In the rows, zero is written as 128.
Each path below is one point turned by a fixed rotation once a step. After each direction that follows a path, write how fast that rotation turns it, in degrees a step (0 if it stays still).
Each turn is a multiple of 5 degrees from 10 to 175, or 0.
Each row of a path follows its step; steps can be skipped.
Path 1:
step 15: [125 137 128 145 122 130 127 124 144 121 126 135 111 103 143 117 125 119
 115 128 126 137 122 132 124 145 139 133 145 128 131 131 131 143 119 133
 132 137 128 135 121 125 129 119 119 127 127 128 126 126 127 127 129 112
 132 127 117 124 130 134 128]
step 16: [116 110 129 122 146 126 130 117 130 124 117 133 125 117 152 127 122 136
 121 113 131 135 140 138 143 138 125 126 128 130 125 129 117 129 130 110
 128 131 123 125 124 128 118 130 132 119 137 124 133 129 128 130 139 136
 141 142 130 132 125 127 117]
step 24: [124 122 127 134 119 119 135 128 135 131 136 120 137 117 131 103 127 123
 127 125 130 137 128 134 123 145 126 127 139 126 136 134 130 128 144 129
 109 120 128 146 107 122 125 138 131 135 126 131 121 135 117 112 122 136
 136 120 131 127 135 128 125]
step 25: [129 121 129 126 129 125 119 117 133 133 126 138 129 123 125 127 142 123
 133 124 142 146 128 139 128 126 119 116 126 131 129 140 120 144 126 124
 125 122 131 130 117 139 111 111 139 113 126 112 131 141 130 132 126 128
 117 135 143 124 131 141 128]
step 27: [122 118 116 124 126 140 137 115 139 119 124 120 121 126 147 135 122 117
 118 130 122 123 118 119 117 125 125 119 125 122 123 122 137 124 135 117
 123 121 141 139 133 128 125 132 114 127 131 100 119 130 133 128 128 120
 122 135 125 134 124 136 125]
step 28: [118 130 122 127 123 120 129 122 119 117 116 139 123 126 140 131 127 123
 129 131 119 127 134 145 118 145 129 131 133 138 119 121 125 143 125 128
 125 134 153 132 131 136 136 116 126 129 133 135 126 114 119 128 123 125
 138 143 117 116 131 131 136]
step 29: [119 110 122 132 142 120 134 122 133 121 128 135 146 121 131 130 141 123
 129 121 122 135 120 144 127 133 132 139 129 135 119 117 129 111 136 121
 129 133 123 130 107 132 128 136 114 130 127 134 129 134 133 123 135 139
 146 134 140 130 122 126 133]
[127 124 130 128 124 129 131 127 129 128 131 132 132 130 130 131 126 129
 126 130 128 127 125 129 131 127 127 124 128 129 130 131 125 127 127 126
 131 131 128 125 128 129 127 127 130 130 130 124 126 127 127 132 129 132
 125 130 129 128 125 129 127] -> 160
[130 124 126 129 125 124 127 128 129 126 124 128 126 129 131 127 125 129
 125 126 129 127 127 126 130 130 129 128 127 126 125 126 130 129 130 128
 130 128 130 126 130 132 129 127 127 129 125 131 127 127 132 130 132 126
 128 131 124 129 128 127 126] -> 60
[130 129 127 133 129 129 128 123 128 126 129 130 128 127 132 127 127 128
 128 128 128 125 126 128 128 127 127 127 124 123 126 130 131 126 127 129
 127 128 125 126 126 126 130 129 130 128 127 129 129 131 131 131 122 127
 130 129 131 124 129 130 130] -> 155
[134 130 126 129 128 123 131 127 127 127 131 130 128 128 127 129 127 130
 130 127 131 129 130 130 128 129 128 129 129 129 130 128 131 125 128 127
 129 129 129 126 127 125 128 128 124 129 129 126 130 131 128 130 132 131
 127 124 123 127 130 128 132] -> 40
[127 128 126 128 128 129 130 133 127 126 131 128 129 128 127 123 130 128
 119 129 125 130 127 129 130 127 130 129 129 129 130 129 129 126 128 126
 126 130 128 130 126 128 129 129 124 128 127 130 130 129 131 128 126 127
 124 129 129 127 129 128 128] -> 160
Path 2:
step 4: [128 128 131 126 118 143 116 130 130 134 136 131 127 126 125 127 125 130
 120 121 135 125 126 127 127 133 144 142 121 135 136 137 130 129 146 129
 130 118 124 125 115 125 130 127 148 116 129 138 125 113 120 118 138 138
 125 119 138 117 124 145 119]
step 8: [124 137 124 132 127 137 117 140 113 138 120 130 116 124 113 137 139 118
 127 139 131 123 131 139 137 119 118 141 125 143 132 127 117 118 136 115
 135 136 128 120 131 125 126 133 138 131 121 129 125 116 128 120 125 138
 130 132 136 122 140 144 127]
step 11: [130 135 128 132 131 122 131 148 130 137 130 126 129 134 124 136 138 109
 121 125 125 141 137 125 138 131 116 131 124 146 121 134 132 119 126 125
 129 128 134 124 135 132 124 129 138 143 134 124 125 130 117 136 116 123
 132 121 138 127 114 134 104]
step 19: [133 115 121 131 129 130 140 135 125 130 110 129 119 126 130 137 123 118
 112 124 121 128 115 122 135 128 125 129 142 146 131 126 131 114 139 124
 125 122 121 127 126 125 125 139 141 140 123 123 140 124 127 142 122 134
 138 142 136 125 121 131 115]
step 21: [135 120 134 138 119 127 127 122 138 134 126 126 122 125 122 133 118 115
 135 128 142 117 137 134 129 133 133 142 115 143 131 122 136 111 124 128
 126 125 129 135 120 129 134 129 138 127 115 122 127 115 124 130 142 130
 122 131 153 124 113 130 123]
step 23: [137 127 121 134 120 134 131 116 131 130 131 130 136 143 130 129 126 110
 124 128 139 133 135 123 124 127 108 133 126 150 122 129 112 111 132 130
 122 112 129 119 124 120 128 137 126 132 134 122 130 138 120 126 121 123
 137 136 130 127 113 120 133]
step 26: [122 127 119 122 127 128 135 118 126 133 127 134 129 144 133 132 124 120
 129 132 149 118 134 132 137 132 135 133 117 132 130 131 115 117 131 140
 137 116 126 129 130 140 121 124 131 127 125 120 104 126 123 124 137 136
 124 142 138 114 119 138 129]
[128 129 128 130 128 128 123 128 124 129 129 127 129 127 130 127 127 131
 127 127 128 126 124 132 126 127 129 126 128 134 129 126 125 129 132 127
 128 126 124 125 128 128 130 129 132 129 130 126 132 130 129 128 127 126
 127 130 125 126 131 125 129] -> 70
[129 124 129 128 131 128 126 124 125 125 130 126 129 128 130 130 126 127
 129 126 131 133 125 132 130 127 127 128 129 126 128 126 129 127 128 131
 125 128 131 126 129 125 124 127 130 127 131 130 127 127 125 125 130 126
 126 127 129 124 126 128 131] -> 130
[125 128 130 129 132 128 126 129 129 130 130 129 131 129 133 126 130 129
 133 126 129 130 130 127 127 127 129 131 125 132 127 128 130 129 127 127
 126 128 126 130 128 126 127 125 129 128 127 126 127 130 131 128 130 125
 127 128 127 129 123 128 124] -> 65
[129 129 127 127 130 129 128 126 131 128 131 127 126 130 126 127 129 128
 135 128 124 129 130 130 130 125 123 130 131 130 129 131 127 129 125 129
 127 127 129 127 128 127 130 129 127 125 131 125 128 127 130 126 125 130
 127 131 129 128 131 129 129] -> 145
Path 3:
step 3: [139 133 126 152 144 126 121 132 137 130 128 131 123 129 130 133 124 119
 131 134 126 131 123 115 133 125 134 120 126 125 119 126 132 137 120 128
 141 129 105 118 108 137 120 125 132 132 125 122 118 128 124 127 148 130
 111 119 130 128 140 127 127]
step 11: [126 117 136 125 139 132 131 122 132 123 128 136 112 130 135 145 137 127
 115 114 146 139 119 115 125 134 133 129 135 127 128 121 125 128 119 137
 125 144 121 128 135 127 127 134 133 118 125 121 131 130 129 128 142 137
 135 122 132 139 135 153 137]
step 21: [135 129 126 143 133 119 130 120 124 127 122 126 127 109 140 138 132 135
 131 145 130 123 117 123 136 128 128 116 131 124 131 112 117 131 126 130
 135 134 126 124 140 127 132 145 123 121 110 112 112 139 136 122 125 133
 123 113 132 120 132 132 126]
step 24: [118 124 125 143 143 125 138 140 139 126 128 131 118 124 130 130 130 134
 133 115 128 124 119 130 119 130 125 113 126 132 111 122 126 139 110 136
 147 110 117 130 148 130 124 133 135 124 124 126 121 124 128 132 139 135
 116 119 130 134 127 127 126]
step 26: [126 134 125 140 135 126 147 117 131 130 113 123 118 105 141 130 130 122
 119 124 141 123 132 134 125 134 130 122 127 127 117 129 128 130 125 119
 131 138 121 139 137 124 122 131 122 125 128 130 142 131 148 128 140 113
 117 121 131 131 139 138 133]
step 27: [129 122 119 135 131 117 140 126 142 133 118 123 116 130 143 132 135 132
 131 120 128 142 123 134 135 146 115 132 126 120 119 119 128 132 131 132
 125 141 107 127 136 121 136 128 127 126 135 117 131 128 141 133 137 122
 141 108 137 125 133 134 131]
step 29: [134 131 138 117 137 127 145 131 128 120 132 119 116 133 141 126 133 131
 128 126 129 115 121 121 121 153 119 111 134 136 141 128 135 135 121 132
 138 138 115 147 124 114 131 136 134 121 127 125 124 133 128 135 139 124
 127 126 130 133 132 120 127]
[127 126 127 128 130 131 129 130 132 129 124 130 129 126 129 122 127 127
 129 125 126 128 131 130 130 128 130 131 128 126 125 128 126 130 128 127
 132 126 125 125 127 130 124 129 127 128 127 133 129 127 129 127 128 128
 125 127 128 128 125 128 132] -> 35
[123 129 127 130 127 127 127 126 128 131 133 128 127 130 125 128 126 131
 127 126 130 126 126 126 124 130 128 126 129 126 124 128 127 130 128 130
 127 129 129 128 132 129 126 131 128 128 128 130 130 130 132 129 123 127
 128 127 133 127 128 132 130] -> 25
[128 129 126 126 129 129 131 127 130 129 126 129 129 128 130 131 126 125
 127 128 128 123 131 124 125 127 126 127 130 127 128 133 129 129 128 126
 132 129 129 131 124 128 129 128 127 130 129 128 131 131 127 131 126 128
 131 128 123 128 130 131 130] -> 115
